A hidden rule labels the rows of this table. It goes by one to three of the table's principal directions, not those with the most spread.
[ 1.2 -0.7 -1.1 -1.1  0.8  1.6  0.2 -0.9 -0.1 -0.4  0.1  0.5 -0.8 -1.   0.1  0.1  0.1  0.5  1.4  1.4  0.4 -0.2  1.5 -0.5 -0.3 -1.  -0.8  0.1 -0.7  0.4  0.1 -0.2] 2
[-0.4  0.3  3.5  0.5  0.3 -1.3 -1.4  1.2 -0.5 -0.2 -1.3  2.6 -0.6 -0.2 -2.4  2.4 -1.4  0.9 -0.8  0.1 -2.  -1.5  0.7  0.2 -0.5  0.   0.7 -2.4  1.1 -0.9 -1.1  0.2] 3
[-1.1  0.8  0.6  0.   0.3 -0.1  0.2 -0.2 -1.1 -0.1 -1.  -0.9  0.6 -0.8  0.2 -0.5  0.5 -0.7  1.2  0.9 -0.2  0.9 -0.1  1.  -0.1  0.3 -0.4  0.1  2.7 -0.7 -0.9  0.4] 2
[ 1.   0.  -1.6 -1.6 -0.1  1.7  0.3 -1.2 -0.1 -0.5  1.7 -1.1  0.6  0.   1.  -0.6  0.8 -1.3  1.1  0.6  0.7  1.9  0.3  0.   0.1  0.1  0.   0.4 -0.7  0.2  0.3 -0.8] 1
[-0.4 -0.1 -0.8  0.3  0.   0.3  0.2  0.1 -0.5 -0.8  0.5 -1.2  0.2  1.   0.2  0.1  0.6 -1.2  0.3 -0.3  0.3  0.7 -0.2  0.8  0.6  0.6 -0.1  0.2 -0.7  0.9  1.1 -0.2] 3
[-1.9  0.1  2.6 -0.2  1.  -0.5 -1.7  1.  -2.4  0.7 -1.1  2.8 -0.6 -2.9 -2.3  1.4 -0.1  2.4  0.7  0.7 -1.6 -1.2  1.6 -0.8  0.5 -0.8  0.7 -1.7  3.7 -1.8 -2.  -0.5] 2
[ 0.3 -0.7 -2.5  0.3  0.9  0.7  1.  -0.9  0.1 -1.  -0.6 -1.8 -0.2  1.3  1.6 -0.3  0.6 -1.  -0.3  1.4  0.8  0.4  0.7  1.4  0.   0.2 -1.3  0.8 -1.3  1.7  0.5  0.1] 3
[-1.8  0.   0.4 -0.2  0.   0.  -0.3  0.4 -1.3  0.5  0.  -0.6 -0.1 -0.7 -0.1 -1.6  0.8  0.7  0.4 -0.6  1.  -0.4 -0.6 -0.1  0.5 -0.5  0.   0.9  1.4 -0.5 -0.5  0.3] 1
[-2.2  1.2  1.3 -0.1 -0.4 -1.4 -0.5  1.8 -0.5  0.8  0.   0.1  0.7 -1.1  0.2 -0.1  0.3  1.5 -1.2 -0.6 -0.9 -0.2 -0.4  0.3  0.5  0.7 -0.3 -1.4  1.7 -0.7 -1.3  0.2] 1
[-1.   0.8  1.3 -0.9 -0.1  0.1  0.1  1.  -0.6 -0.2 -0.8 -0.9 -0.2 -1.3  0.1 -1.5  0.2  0.6  0.9  0.7  0.3  0.8 -0.4  0.8 -0.7 -0.3 -1.   1.4  0.1 -0.8  0.   1.6] 2
[ 0.3  0.1  0.2  0.5 -0.6  0.3  0.6 -0.5 -0.1  0.   0.5  0.3  0.7 -0.5  0.   0.9 -0.1 -0.9  1.   0.  -0.5  1.1  0.2 -0.4  0.4  0.3  0.5 -0.4  0.8 -0.6  0.6 -0.2] 3
[ 0.3 -1.7 -0.4  1.2  0.1  1.   0.9  0.6 -0.6  0.   0.5  1.2 -1.2 -0.3  0.8  2.3 -1.6 -0.1 -1.5  0.9 -1.1  0.1  2.   0.7  0.7 -0.2 -0.1 -1.7 -1.4  0.3  0.4  0.2] 2
[ 0.1  0.3  2.7 -0.9  0.  -0.4  0.1  0.7 -0.5 -0.5  0.  -0.1 -0.5  0.5 -0.3 -0.1 -1.  -0.8  0.3 -0.2 -0.9 -0.4 -1.   1.1 -0.9 -0.3 -0.3 -0.8 -0.3 -0.7  0.3  1. ] 2
[ 0.1  0.9  0.7 -0.2 -1.1 -0.1 -0.8 -0.7  0.3  0.7  0.   0.2  0.9 -1.1 -1.2 -1.2  0.6  0.   1.  -1.1  0.7  0.6 -0.9 -1.5 -0.1 -0.2  1.3  1.4  1.9 -1.5 -0.5 -0.6] 2
[ 1.  -1.1 -1.8 -0.7 -0.1  1.5  0.9 -2.1  0.2  0.   1.7 -0.1  0.4 -0.1  1.  -0.4  0.4 -0.7  0.6 -0.2  1.1  0.3  0.1 -1.   0.4 -0.8  0.6  1.  -0.6 -0.1  0.3 -1.3] 3
[-0.3 -0.8 -1.7 -0.4  0.1  1.1  1.4 -0.9 -1.1 -0.6  0.5 -2.5  0.   0.2  1.6 -1.7  1.1 -1.4  1.8  0.8  1.1  1.3 -0.1  0.3  0.4 -0.3 -1.   2.1 -0.8  0.3  1.8  0.6] 1
[-1.5  0.2 -0.1 -0.3  1.   0.6 -0.6  0.8 -1.8 -1.  -2.2 -1.4 -0.7 -0.2  0.1 -0.4  0.4  0.1 -0.5  2.9  0.1  1.   1.7  2.5 -0.5  0.3 -1.7  0.2  0.5  0.6 -1.3  1.4] 1
[ 0.7 -0.2 -1.5 -0.2 -0.6  0.7  0.5  0.1  0.9  0.1  0.3 -1.1 -0.6 -0.5  0.9 -1.5  0.1  0.5 -0.1 -0.4  1.2  0.3  0.  -0.4 -0.1 -0.4 -0.8  1.7 -1.8  0.5  1.1  0.4] 1
[ 1.3 -2.  -2.3 -1.4  0.1  3.   1.5 -1.8 -1.1 -1.3  0.7 -2.2 -1.2 -0.4  1.4 -2.2  0.8 -1.1  2.4  1.8  2.2  1.3  1.2 -0.4 -0.3 -1.8 -1.4  3.9 -3.2  0.2  2.8  0.7] 3
[ 0.6  0.7  0.   0.9 -0.2 -1.  -0.4  0.1  1.   0.1 -1.1 -0.3  0.2  0.8 -0.6  0.   0.  -0.3 -0.1 -0.6 -0.2 -0.3 -0.5 -0.1 -0.2  0.7  0.  -0.1  0.4  0.6  0.2  0.1] 2
[ 0.1  0.  -1.   0.8  0.1  0.2  0.   0.4 -0.6 -0.8 -0.5 -1.5 -0.3  0.7  0.1  0.2  0.3 -1.3  0.2  0.4 -0.3  1.3  0.6  1.1  0.4  0.9 -0.4  0.3 -0.5  0.9  1.3  0.1] 1
[ 1.5 -0.3 -0.8 -0.2 -0.1  0.7  0.5 -2.   0.3  0.1  0.3 -0.4  0.4 -0.2  0.3 -0.4  0.2 -1.5  1.5  0.   0.2  0.8 -0.1 -0.9 -0.2 -0.4  0.6  0.9  1.1 -0.7  0.3 -0.9] 2
[ 0.2 -1.3 -0.2 -0.4  0.4  0.2  0.9 -0.5 -0.1  0.3  1.   0.6 -0.6 -0.2  1.4  0.3 -0.7  0.4 -1.1 -0.1 -0.4 -1.2  0.4 -0.2  0.2 -1.1 -0.3 -0.7 -0.7 -0.3 -0.2 -0.6] 2
[-0.7  2.1  0.7  0.6 -1.3 -1.2 -1.6  0.1  1.1  1.4 -1.2  1.   1.9 -1.2 -1.8 -0.4  0.8  1.2  0.2 -0.5  0.3  0.6 -0.5 -1.8 -0.1  1.   1.4  0.3  3.3 -1.1 -2.2 -0.2] 3
[ 0.3  0.7  1.1 -1.   0.4  0.  -0.7 -0.6 -0.4 -0.9 -1.2 -0.3  0.1 -0.3 -1.4 -0.4  0.7 -0.2  2.3  0.8  0.  -0.2  0.2 -0.2 -0.7 -0.2 -0.6  0.3  1.1 -0.2  0.2  0.2] 3
[ 2.9 -1.7 -0.1 -1.   0.3  1.3 -0.2 -2.3  0.5 -0.6  2.   1.8 -0.8  0.8 -0.9  1.5 -0.9 -1.2  0.2 -1.1 -0.2 -1.3  0.5 -1.3 -0.1 -1.4  1.6 -0.9 -1.3 -0.1  0.7 -2.6] 2
[ 0.1 -0.4 -2.3 -0.3 -1.1  1.   1.  -1.5  0.2  0.8  1.6 -1.7  0.8 -0.9  1.5 -2.4  1.4 -0.5  1.2 -1.2  1.9  1.  -0.8 -1.7  0.8 -0.6  0.3  2.6  0.3 -0.5  1.  -0.8] 2
[-0.7  0.7 -0.6  0.4  0.9 -0.8 -0.5  0.7  0.3 -0.2 -2.  -0.7 -0.2  0.6  0.  -0.5  0.4  0.7 -1.   1.   0.3 -0.2  0.1  1.4 -0.5  0.6 -0.9  0.5  0.1  1.  -1.   0.8] 2
[ 0.1  0.   0.1 -0.9  1.2  0.3 -1.  -0.5 -0.5 -0.3  0.6  1.7  0.5  0.5 -0.5  2.5 -0.1  0.  -0.8  1.3 -1.4 -0.3  1.5  0.6  0.2  0.5  0.5 -3.6  1.2  0.5 -2.4 -1.7] 2
[-1.5 -0.1  1.9 -1.1  0.9 -0.2 -0.7  1.  -1.8 -0.2  0.7  0.6 -0.6 -0.4 -0.3  0.4 -0.3  0.5 -0.6 -0.1 -1.  -0.8 -0.2  1.3  0.2 -0.4  0.1 -1.6  0.9 -0.6 -1.1 -0.3] 2
[ 0.3 -0.4 -0.3  0.9  0.7 -0.7 -0.3  1.9  0.1 -0.9 -0.9 -0.3 -1.5  1.6 -0.4  1.  -0.6  0.3 -1.2  0.4 -0.8 -0.6  0.7  1.3 -0.1  0.7 -1.1 -0.4 -3.2  1.8  1.8  0.9] 3
[ 0.8 -1.8  0.9  0.1 -0.2  0.7  0.1  0.5 -0.4 -0.8  1.3  1.  -1.4  1.4 -0.2  2.  -1.7 -0.7 -2.1 -0.2 -0.8 -0.8  1.   0.6  0.1 -0.5  0.4 -1.7 -3.1  0.4  0.9 -0.2] 2
[ 1.1 -0.2 -1.1  0.  -0.1  0.4  0.3 -1.2  1.2  0.4  0.2  0.9  0.2 -0.9 -0.3 -0.4  0.4  0.9  1.4 -0.5  0.9 -0.6 -0.1 -2.  -0.1 -0.7  0.4  1.3 -0.3  0.   0.6 -0.6] 1
[ 1.4 -0.3 -1.5 -0.2 -0.2  0.6  0.2 -2.   0.6  0.4  0.2 -0.4  0.4 -0.3  0.2 -1.   0.7 -0.5  1.2 -0.3  0.8  0.3  0.  -1.6  0.  -0.5  0.5  1.4  0.8 -0.3  0.3 -1.1] 1
[ 1.8  0.2  0.1  0.5 -0.3 -0.6  0.7  0.2  1.9 -0.1  0.6  0.5  0.   1.3  0.2  0.9 -1.  -0.7 -0.3 -1.  -0.7 -0.1 -1.1  0.  -0.5  0.5  0.3 -0.5 -2.1  0.5  1.4  0.3] 3
[ 0.2  0.3 -0.3  0.8  0.5 -0.4 -0.1  0.3  0.2  0.2 -1.7 -0.4 -0.5  0.3  0.1 -0.3 -0.3  0.  -0.2  0.8  0.   0.   0.1  0.9 -0.5  0.3 -0.6  0.3  0.7  0.5 -0.6  0.9] 2
[ 1.6 -0.5 -0.1 -0.1 -0.3  0.7  0.3 -0.9  0.2 -0.3  0.3 -0.2 -0.3  0.3 -0.2  0.1 -0.4 -1.3  0.9  0.  -0.1  0.6  0.2 -0.4 -0.3 -0.3  0.3  0.6 -0.7 -0.2  1.2 -0.2] 1
[ 0.   0.5  0.9  0.3 -0.2 -0.8  0.   0.2  0.5  0.5  0.1  0.7  0.7  0.3  0.3  1.1 -0.7 -0.3 -1.2 -0.1 -1.2  0.2 -0.3  0.4 -0.1  0.6  0.5 -1.7  1.  -0.5 -1.2 -0.2] 2
[-1.1  0.2 -1.5  0.7 -0.8 -0.2  0.3 -0.2  0.1  1.1 -0.3 -1.3  0.6 -0.7  0.8 -2.3  1.2  0.6  0.2 -0.6  1.7  0.4 -0.8 -1.1  0.6 -0.1  0.   2.4  1.1 -0.2 -0.1  0.4] 1
[ 1.5 -1.2 -2.1 -0.6  1.7  1.3  0.5 -1.6  0.4 -0.4  0.   1.7 -0.7 -1.1  0.   1.1  0.3  1.4  1.8  1.5  0.2 -0.9  1.8 -1.3  0.  -1.1 -0.5  0.4 -1.1  0.7  0.5 -0.9] 1
[ 2.8 -0.8 -2.9  0.3  0.   1.1  0.7 -3.3  1.6  0.7  1.2  1.3  0.9 -0.6  0.4  1.   0.4 -0.6  1.4 -0.3  0.2  0.2  0.8 -2.8  0.5 -0.5  1.3  0.3  0.7 -0.1  0.3 -2.7] 1
[ 1.6  0.7  0.8  1.2 -0.5 -1.  -0.7 -0.3  1.7  0.6  0.4  2.   0.6  0.9 -1.8  1.6 -0.8 -0.5 -0.1 -1.9 -0.8 -0.5 -1.2 -1.2 -0.1  0.7  2.2 -1.   0.5 -0.2  0.1 -0.9] 3
[-0.8 -0.7 -0.2 -1.7  0.4  1.6 -0.7 -0.6 -1.6 -0.1  0.6  0.  -0.7 -1.4 -0.5 -1.5  0.8  1.   1.1  0.4  1.4 -0.4  0.7 -0.6  0.2 -1.5  0.   1.2  0.5 -0.4 -0.8 -0.5] 3
[ 1.2  0.3 -2.  -0.3 -0.3  0.3  0.6 -1.5  1.7  0.4 -0.9 -1.9  0.   0.   0.6 -3.7  1.1  0.2  1.7 -1.   2.9 -0.3 -1.8 -1.3 -0.9 -1.  -0.6  4.5 -0.7  0.4  1.1  0.7] 3
[ 0.9  0.4 -0.6  0.1 -0.9  0.6 -0.5 -1.5  0.9  0.7 -1.   0.5  0.5 -1.4 -1.2 -1.5  0.7  0.7  1.8 -0.1  1.7  0.1  0.  -2.4 -0.4 -0.8  0.7  2.4  1.4 -0.8 -0.4  0. ] 1
[ 1.3 -1.  -1.9 -0.1  0.2  1.4  0.9 -2.6 -0.1 -0.3  0.5  0.3  0.4 -1.   0.2  0.5  0.8 -0.6  2.4  0.6  0.5  0.3  1.3 -1.8  0.6 -0.8  0.2  0.7  0.7 -0.1  0.9 -1.5] 3
[ 3.2 -0.3 -2.5  0.4  0.7  0.5  0.3 -1.7  2.4 -0.7 -0.8  0.2 -0.8  0.3 -0.4  0.1  0.   0.   1.1 -0.5  0.7 -0.7  0.3 -1.  -0.7 -0.4 -0.2  1.8 -2.   1.5  1.9 -1.1] 1
[-1.2  1.   1.1 -1.8  0.2  0.2 -0.8  0.4 -1.3 -0.3 -0.1 -1.   0.2 -1.3 -0.2 -1.3  0.8  0.2  1.   0.5  0.1  0.7 -0.1  0.6 -0.3 -0.1 -0.7  0.   1.7 -0.7 -0.9  0. ] 1
[ 0.1  1.3  1.2 -0.3  0.2 -1.5 -0.6 -0.3  0.7  0.2 -1.   0.1  0.8  0.1 -0.6 -0.2  0.2 -0.1  0.3 -0.7 -0.7 -0.5 -1.1  0.  -0.6  0.4  0.2 -0.4  2.  -0.5 -0.9 -0.5] 2
[ 2.2 -1.2 -1.9  0.4 -0.5  1.1  1.3 -1.5  0.9 -0.5  1.4 -1.2 -0.4  1.2  1.  -0.3 -0.2 -2.1  0.6 -1.   0.8  0.7 -0.4 -0.5  0.2 -0.3  0.4  1.6 -2.4  0.6  2.7 -0.6] 2
[ 2.2  0.8 -1.5 -0.2 -0.6 -0.1  0.3 -2.5  2.7  0.3  0.7  0.3  1.6  0.5  0.1 -0.1  0.5 -0.8  0.7 -1.5  0.8  0.  -1.2 -1.6 -0.4  0.3  1.1  0.5  0.7  0.1 -0.3 -1.9] 3
[-0.3  1.4 -1.5  2.6 -0.5 -1.8  0.2  0.4  1.9  1.7 -1.3 -0.3  1.3  0.5  0.5 -0.2  0.3  0.2 -0.7 -0.8  0.1  0.5 -1.3 -0.4  0.4  1.7  0.6  0.4  1.9  0.6 -0.7  0.5] 3
[-1.2  0.8  0.  -1.4  0.9  0.6 -0.6  0.5 -0.9 -1.5 -0.4 -1.9  0.4  1.8  0.2 -0.7  0.9 -1.  -0.1  1.7  0.8  1.1 -0.3  2.8 -0.7  0.9 -1.  -0.1 -0.7  1.3 -1.   1. ] 1
[ 0.  -0.3  0.9  0.9 -0.9 -0.5  0.6  1.3  0.3  0.1  0.9  0.8 -0.2 -0.1  0.1  1.6 -1.1  0.  -1.  -0.8 -1.3  0.1  0.3 -0.2  0.5  0.4  0.2 -1.5 -1.3 -0.2  1.2  0.2] 3
[ 0.3 -0.9 -1.7  1.9 -0.3  0.   1.5  1.1  0.6  0.4  0.9 -0.8 -0.6  1.   2.1  0.8 -1.1 -0.9 -2.2 -0.5 -0.5  0.9  0.   1.3  0.8  0.8 -0.1 -0.4 -2.1  1.   1.3  0.5] 1
[-1.3 -0.1  1.8 -0.4 -0.2 -0.2 -0.8  1.4 -1.4 -1.3  0.5 -0.5 -0.5  1.2 -1.1  0.6 -0.1 -0.6 -0.7 -0.7 -0.4 -0.5 -0.1  1.3  0.4  0.3  0.  -1.2 -1.1  0.4  0.7  0.1] 3
[ 0.5 -1.3  1.1 -4.6  1.2  2.2  0.6 -0.4 -2.3 -1.8  1.2 -4.  -2.3  1.2  1.7 -5.   0.4 -1.6  1.8  1.1  2.   0.2 -1.7  2.2 -2.  -2.5 -2.3  3.9 -4.  -0.3  2.   2. ] 2
[ 0.4  0.4 -0.5  0.2 -0.2 -0.4 -0.4 -1.3  1.2  1.5  0.5  1.1  1.2  0.2  0.  -0.3  0.2  0.3 -0.4 -1.   0.6 -0.7 -1.1 -1.3  0.1  0.   1.5 -0.5  2.3 -0.4 -2.2 -1.1] 3
[-0.4  0.2  1.6  0.2 -0.6 -0.5  0.3  1.   0.1 -0.6  0.5  0.6  0.4  0.6 -0.2  1.7 -0.8 -0.4 -0.9 -0.1 -1.1  0.   0.1  0.7  0.1  0.6  0.  -2.  -0.8  0.   0.3  0.4] 1
[-0.3  0.5 -0.6  1.5 -0.2 -1.6  0.3  0.6  1.   1.1 -1.1 -0.6  0.  -0.1  0.8 -0.7 -0.1  0.6 -1.1 -1.1 -0.2 -0.7 -0.8 -0.1  0.3  0.4 -0.3  0.2  1.2  0.2 -0.2  0.2] 1
[-0.3 -1.1 -2.8  0.3  0.8  1.4  1.   0.2 -0.3 -1.1  0.6 -1.5 -0.5  1.4  1.8  0.3  0.4 -0.7 -0.9  1.3  0.9  0.8  1.   1.9  0.6  0.5 -1.2  0.2 -2.9  2.2  1.   0.4] 1
Which label does each new row get?
[-0.2 -1.6 -1.5 -1.4  0.9  2.2  1.1 -0.4 -1.4 -1.3  0.7 -2.3 -1.3  0.9  1.6 -2.   0.5 -0.8  0.9  1.2  2.   0.3  0.1  1.5 -0.2 -1.2 -1.6  2.  -3.   1.3  1.4  1.2] -> 1
[-1.5  0.2  1.6 -1.5  1.   0.2 -0.9  1.  -1.6 -0.9 -1.8 -0.1 -1.3 -2.  -0.8 -0.9  0.3  2.   0.7  1.4  0.1 -1.2  1.2  0.8 -0.7 -1.1 -1.9  0.3  0.7 -0.3 -0.9  0.8] -> 1
[ 0.9  0.  -0.7  0.3  0.1 -0.7  1.4 -0.8  1.1 -0.2 -0.6 -1.9 -0.3  0.8  1.3 -1.8  0.1 -0.9  0.7 -1.2  0.7 -0.6 -1.7  0.3 -0.6 -0.4 -0.9  2.  -0.7  0.4  1.6  0.4] -> 2
[-0.1 -0.7  0.6  0.3  0.5  0.3  0.1  0.5 -1.1  0.   0.9  1.3 -0.3  0.  -0.2  1.9 -0.8 -0.4 -0.4  0.7 -1.4  0.7  0.8  0.4  0.4  0.2  0.8 -1.3 -0.4 -0.6  0.2 -0.1] -> 3
[ 0.6  1.3  2.1 -0.1 -1.1 -1.7 -0.6  0.6  2.   0.3 -0.4  0.8  0.3  0.1 -1.  -0.4 -0.8  0.7 -1.3 -2.1 -0.3 -1.  -1.8 -0.5 -1.1  0.1  0.7  0.3 -0.4 -1.  -0.2  0. ] -> 1
[ 1.4 -1.7 -2.2 -1.2  0.2  3.1  0.7 -2.7 -0.8 -0.3  0.6  0.  -0.4 -1.3  0.7 -0.5  0.6 -0.3  2.3  2.3  1.5  0.7  2.3 -1.6  0.1 -1.6 -0.5  1.1 -0.2  0.   0.1 -0.5] -> 3
[-0.4 -0.3 -0.1 -1.  -0.3  0.6  0.7 -0.1 -0.4  0.   0.  -2.3 -0.8 -0.2  1.2 -3.2  0.3 -0.2  0.5 -0.6  1.8 -0.2 -1.3  0.4 -0.5 -1.2 -1.1  2.6 -0.7 -0.2  0.7  1.1] -> 2
[ 2.  -0.4 -1.   0.1 -0.5  0.4  1.2 -1.1  1.4  0.3  1.  -0.6  0.   0.5  1.1 -0.7 -0.4 -1.1  0.6 -1.   0.4  0.3 -1.1 -0.7 -0.3 -0.4  0.2  1.2 -1.2  0.   1.5 -0.1] -> 2
[-1.3  2.1  0.2  0.6 -0.6 -1.3 -0.7  1.2  1.1  0.  -1.5 -0.4  1.4  0.2 -0.8 -0.4  0.8  0.9 -0.3  0.2  0.4  0.8 -0.7  0.4 -0.4  1.6 -0.2  0.5  0.4  0.5 -0.7  1.2] -> 1
[-2.7  1.5  3.4 -0.8  0.  -2.1 -1.8  1.9 -1.3  0.4 -0.7  0.3  0.6 -0.3 -1.2 -0.4  0.3  1.2 -1.3 -0.6 -1.1 -0.8 -1.1  0.9 -0.2  0.5  0.3 -1.4  2.6 -1.3 -2.2  0.1] -> 2
[ 0.4 -0.6  0.4  0.2 -1.   0.2  0.5 -1.2  0.   1.4  1.6  1.4  0.8 -1.5  0.2  0.5 -0.4 -0.1  0.3 -1.1 -0.5  0.1  0.  -2.2  0.7 -0.7  1.6 -0.5  1.9 -2.  -0.4 -1.4] -> 2
[-1.9  0.7  0.3  1.2  0.3 -1.1 -0.4  1.1 -0.4  0.8 -2.2  0.6  0.1 -1.6 -0.1  0.3  0.1  1.9 -0.7  0.9 -0.6 -0.5  1.   0.2  0.3  0.4 -0.7 -0.8  2.7 -0.2 -1.9  0.5] -> 2
[ 0.5  1.1 -0.9  1.2 -1.  -1.  -0.1 -0.7  1.4  1.4  1.6  1.2  2.4  0.1  0.   1.4  0.4 -0.7 -0.1 -1.3 -1.1  1.8 -0.9 -1.6  0.9  1.7  2.4 -0.9  1.8 -0.9 -0.4 -1.7] -> 2
[ 0.9 -0.5 -1.4 -0.5 -0.5  1.5  0.7 -1.3  0.6  0.1  1.3  0.2  0.5 -0.6  0.9  0.1  0.  -0.3  0.2  0.4  0.8  0.7  0.7 -0.7  0.2 -0.4  0.2  0.  -0.4  0.  -0.3 -0.7] -> 3
[ 0.5 -0.2 -2.3 -1.2 -0.2  1.4 -0.1 -1.5  0.1 -0.2  0.  -1.6  0.2 -0.4  0.4 -2.5  1.7  0.2  1.6  0.5  2.4  0.5  0.2 -1.3 -0.1 -0.7 -0.6  2.8 -0.5  0.5  0.4 -0.2] -> 3
[-1.   0.2  1.   0.9  0.9 -0.8 -0.4  1.5 -0.6 -1.2 -1.4  0.3 -0.2  2.1 -0.4  2.5 -0.8 -0.6 -1.9  1.9 -1.5 -0.1  1.1  2.9 -0.3  1.4 -0.7 -2.8 -0.8  1.4 -0.9  1.1] -> 1
[-0.1 -0.4 -0.8 -0.4 -0.8  0.9  0.2 -0.3 -0.2  0.4  1.  -0.5 -0.1 -0.9  0.3 -1.4  0.5  0.2  0.3 -0.6  1.2  0.6 -0.1 -1.   0.4 -0.6  0.3  1.8 -0.5 -0.5  0.6 -0.2] -> 2
[ 0.2 -1.1  0.3 -0.3  0.7  0.8 -0.3 -0.2 -0.5  0.1  1.   1.7 -1.  -0.2 -0.3  1.3 -1.   0.5 -1.1 -0.4 -0.3 -1.4  0.6  0.2  0.3 -0.9  0.7 -1.6 -0.1  0.1 -1.1 -1.1] -> 2
[ 1.6 -0.8 -2.6 -0.8 -0.5  1.9  1.6 -1.3  1.3 -1.1  1.6 -1.2  0.2  0.6  1.9 -0.2  0.2 -1.   0.   0.6  1.3  1.3  0.5  0.1 -0.1 -0.1 -0.7  1.2 -3.6  1.1  1.5 -0.2] -> 3
[ 1.5 -1.  -0.3 -1.5  0.2  1.4 -0.3 -2.3 -0.6 -0.6  0.2 -0.2 -0.4 -0.2 -0.6 -0.8  0.6 -0.7  1.9  0.5  0.8 -0.5  0.9 -1.5 -0.3 -1.5  0.   0.9  0.2 -0.4  0.5 -1.2] -> 2
[ 1.5  1.6  1.8  2.6  0.1 -4.5 -1.3  1.9  3.6  0.6 -2.5  1.8 -0.7  2.1 -1.   3.2 -2.4  0.7 -4.5 -3.2 -3.3 -4.1 -0.8  1.  -0.4  1.7 -0.2 -5.5  1.6  1.8 -1.6 -1.5] -> 1
[-0.8 -0.2  0.1 -1.1 -0.3  0.7 -0.3  0.7 -0.6 -0.3  0.8 -0.5 -0.5 -0.6 -0.2 -1.6  0.5  1.   0.1 -0.5  1.4  0.1 -0.5 -0.1  0.  -0.7 -0.1  1.8 -1.7 -0.2  0.6  0.5] -> 3
[ 1.  -0.4 -0.4  1.   0.3 -0.5  0.   0.7  1.   0.  -1.4 -0.7 -1.6  1.5 -0.2 -1.  -0.7  0.1 -0.5 -0.7  0.8 -1.5 -0.8  0.4 -0.7 -0.3 -0.8  1.2 -1.9  1.4  1.2  1.3] -> 3
[ 0.4  0.6 -0.4 -1.1  0.  -0.3  1.3 -0.6  1.4  0.2  0.  -1.7  0.2  0.   1.8 -2.8  0.3  0.1  0.6 -0.8  1.3 -0.4 -2.3  0.3 -1.1 -0.7 -1.1  2.3 -0.7 -0.2  0.4  0.8] -> 2
[ 1.  -0.2 -1.1  1.3  0.4 -0.7  0.   0.3  1.4 -1.   0.6  0.7  0.6  3.8 -0.2  3.2 -0.6 -1.3 -2.   0.1 -1.  -0.3  0.2  1.2  0.2  1.8  0.5 -2.8 -2.8  2.5  0.5 -0.5] -> 1
[-1.6  0.2 -0.1 -0.3 -0.2 -0.4  0.7  0.6 -0.6  0.2  0.6 -1.3  0.6 -0.1  1.3 -1.2  0.6  0.1 -0.6 -0.2  0.2  0.9 -0.9  0.7  0.3  0.3 -0.3  1.  -0.2 -0.5  0.2  0.5] -> 3
[ 0.3 -0.4 -1.3  1.   0.9 -0.5  0.3  1.1  0.6 -1.3 -0.8 -0.9 -0.8  2.3  0.8  1.4 -0.5 -0.5 -2.   0.8 -0.7 -0.3  0.8  2.2 -0.1  1.1 -1.3 -1.1 -2.9  2.4  1.   0.5] -> 2
[ 0.4 -1.4  1.4  0.5  0.7  0.  -0.4  0.9 -0.6  0.1 -0.2  2.5 -1.9 -0.4 -1.1  1.9 -1.7  1.2 -1.   0.2 -1.2 -1.9  1.3 -0.3  0.1 -1.   0.3 -1.6 -0.9 -0.2  0.   0. ] -> 3
[ 2.2 -1.4 -0.6 -1.  -1.2  1.7  0.5 -2.3  1.1  0.   1.9  1.2 -0.3 -0.9 -0.2 -0.2 -0.4  0.1  0.5 -1.4  1.3 -1.1  0.4 -2.7  0.  -1.8  0.9  0.8 -1.3 -0.7  0.8 -1.8] -> 2
[-2.3  0.2  3.6 -0.8  0.  -0.9 -0.3  2.2 -2.1 -0.6  0.7 -0.6 -0.4  0.9 -0.3  0.  -0.7 -0.6 -1.1 -0.6 -1.1 -0.3 -1.2  2.3  0.   0.2 -0.2 -1.6 -0.1 -0.8 -0.1  1.2] -> 1
